Each row has a name. After each piece below comes the name of the row it's from, unless a question asks for something else. Each question is about the rows just above it.

[ -6 -11   3  -3  -7] = E
[ -9  15 -23 -29 -10] = S
[ -2   3 -11 -10  -2] = N
[  6  59  -9 -24   1] = M
[ 7 13  4  6  7] = F
[ -9  10 -27 -28  -9] = R
[4 7 1 3 4] = P
[16 51  9  2 13] = Y
which: [ -6 -11] : E
Number of entries in [ -6 -11   3  -3]: : 4
How many entries does [ -2   3 -11 -10  -2] have? : 5

[ -4  -3 -12  -4  13   3  -2  33  43   7   3 -13 -12   6] -> L
[ -3   2 -15   8 -14   5   8 -27 -34  -3  -1   3  -1  -7] -> U
[ -1  -7  -8   7 -31   5  10 -31 -46  -3  11   4   7   1] -> Q
How many entries does [ -3   2 -15   8] have? : 4
Number of entries in [ -1  -7  -8   7 -31   5  10 -31 -46  -3  11   4   7   1]: : 14

[ -1 -10 -45 -44 -56] -> V
[  4  11  20 -23  -3] -> C
[  7  15   2  -6 -10] -> G
[ 11  20 -20 -27 -36] -> K
[  4  11  20 -23 -24] -> Z
[ -2  -8  12  -9 -14] -> A
which: [  4  11  20 -23 -24] : Z
Which entry of G is missing from [ 7 -6 15  2]? : [-10]
How many entries does [-2 -8 12 -9] have? : 4
V without one entry, shuffled: [-10  -1 -45 -56]. Gone: : [-44]
G without one entry, shuffled: [ 15 -10   2   7]. Gone: : [-6]

[-11  -4   3 -12  27   4  29  -2  25  16   5  12  -6  -8  18  14  21  -5
  -8  39  38  27   2]  B
[ -9   8   3  -7  -9   0 -10  -4  -9   6  -4 -62  -3  10  -4  27  20   1
 -11  -1   3  -8  -2]  D
[ -2  -5  -8  -3 -12 -11   5  12 -18 -11 -14  12   2  -5 -13 -15  20   1
  -4  16  15 -15  -1]  J
[ -4  -5 -13 -15 -14   4  29  -2 -15  -6  -9 -34  -4  -9   8  -8  -9  -1
  12   5 -27  -5  -5]  W
[  8 -10  -3  -2 -15  -1  -5  12  -9  -9  -7   0   6  -2 -22 -31   1  -1
   6  -4  -4 -13   7]  T
[  6   0 -18   1   3 -22   3  10 -16  -4  -3  18  14  11  -5   9  31  -2
   3 -11  12 -24 -11]  H
[ 22  -3   5 -20 -21   8  35  31  -6   6   8  27  -7 -41   2   8  28  -1
  27 -42 -14  21  13]  X
The row with [ -4  -4 -13] is : T
J without one entry, shuffled: [-14 -11  -8 -15 -11  -5   5 -18   1  16 -15  -1  12  -4   2  -3  -5 -13
  20  15  12 -12]. Gone: : [-2]

[-14 -19   1   3   4  -1 -28  10   2 -23  15 -14 -11  13  -6  13   0  -3
   8  38 -17 -18   4] -> Vumi
[ -4  -3  -9   1  -1 -19  -5   2   8  15   0   3   7  17   6  22  -3   7
   1  11   3 -11   9] -> suto
[ -8 -33  -1  -5  12  -1  -3   6   3 -30 -19 -10  -9  22   6  58   7   9
   2 -25 -14  11  21] -> lolut
[ -9  -3  -3  -3  -1 -19   0  -5 -24  -4  52  -9   2 -34 -20 -10 -10  -1
  -1  41  13   8 -25] -> norik
[  8  -5  -5   3  -4   3  -3   0   1 -13  -8   4   2  17  -7  13  -8 -19
 -17   9 -12 -21  12] -> gukek
[-10  -1  -1  41  14   8  -6  -5  -7 -33 -23   3   0   0   6 -14  -3 -10
  -1 -10 -32  -3   7] -> vobu
[  2  -9 -21 -30  10  19   6 -14  -6   9  13  14  -4   6   3   8  -5  -5
  -5  12 -11  -7   0] -> Nise
which: [-4 -3 -9] : suto
Where do [-10  -1  -1  41  13   8] appear? : norik
which: [ 13  14  -4   6   3   8  -5  -5  -5  12 -11] : Nise
which: [ -9  -3  -3  -3  -1 -19   0  -5 -24  -4  52  -9   2 -34 -20 -10 -10  -1
  -1  41  13   8 -25] : norik

[ -6 -36 -49 -36  -9  10   5 -20 -49 -58 -42 -13   7   1 -23 -49 -54 -34
  -3   0   0 -14 -37 -40 -17] = kezez
[ 21  49  57  39   8 -12  -9  14  38  44  23  -8 -29 -24  -1   0  25   3
 -29 -25 -40 -15   8  10 -13] = dis
[-39 -18  15  33  16   3 -20 -21   3  34  50  41  15  -7   0  16  46  59
  46  18  -5  -5  17  44  54] = ded
[ -7  -9  12  38  48  32   0 -23   0  -2  23   0  12 -20 -43 -40 -18   8
  13  -6 -36 -55 -51 -25   0] = dovu
[ -1 -32 -49 -40 -14   8   8 -15 -46 -58 -45 -18   0   4 -19 -46   0 -39
  -8  14   0 -10 -34 -40 -21] = sila
Shuffled dis with one entry gone: [ 21  23 -24  -9   3 -29  14 -29 -40 -25  -8  39 -15  44  10   8 -12   0
   8  25  49  -1  38  57], missing : [-13]
dis without one entry, shuffled: [-13  49  57  -8 -40  44  25  23 -29 -29   0 -12  14  21   8 -15  38  -9
  39   3 -25   8  10  -1]. Gone: : [-24]
Which entry of ded is missing from [ 17  18  46  54  16  15  16 -21  -7  59  46  34 -18  50  15  -5 -39   0
  44  -5   3   3 -20  33]? : [41]

[-2 -1 -3  0 -3  0 -3  0 -3 -1 -1 -1 -2 -3 -3 -3 -2 -1 -3 -1 -4 -2 -3 -1
 -2 -2  0  0 -1  0] -> dumif
[  4  11   8  -7   0  -5  10  -7   8   1   2  -2   2   2   1   8   0  11
  11 -23  17 -28   3 -29 -43  16  29  -3 -51 -22] -> leme
[ 8  1  2 -2  2  2  1  8  3  1  2 -2  2  2  1  8  0 11 11  4  6  7  3  3
 13 -1 -8 -3  8  0] -> pili
Which row holds [ 0 11 11  4  6  7  3  3 13 -1]? : pili
which: [  4  11   8  -7   0  -5  10  -7   8   1   2  -2   2   2   1   8   0  11
  11 -23  17 -28   3 -29 -43  16  29  -3 -51 -22] : leme
[ 8  1  2 -2  2  2  1  8  0] is in which row? : leme
Which entry of pili is missing from [-3  2  8 11 -8  0  2  1  3 -2  1  2  8 11 -1 -2  1  1  3  2  6  2  0  3
  7  8  8 13  2]? : [4]
How many entries does [ 8  1  2 -2  2  2  1  8  3  1  2 -2  2  2  1  8  0 11 11  4  6  7  3  3
 13 -1 -8 -3  8  0] have? : 30
How many entries does [ 4 11  8 -7  0 -5] have? : 6
leme without one entry, shuffled: [  1  29   2  11 -23  -3   1   2  -5 -28   4   2   0  -7  16  -2   8  10
   8  11   8   0 -22 -51 -29  11  -7  17   3]. Gone: : [-43]

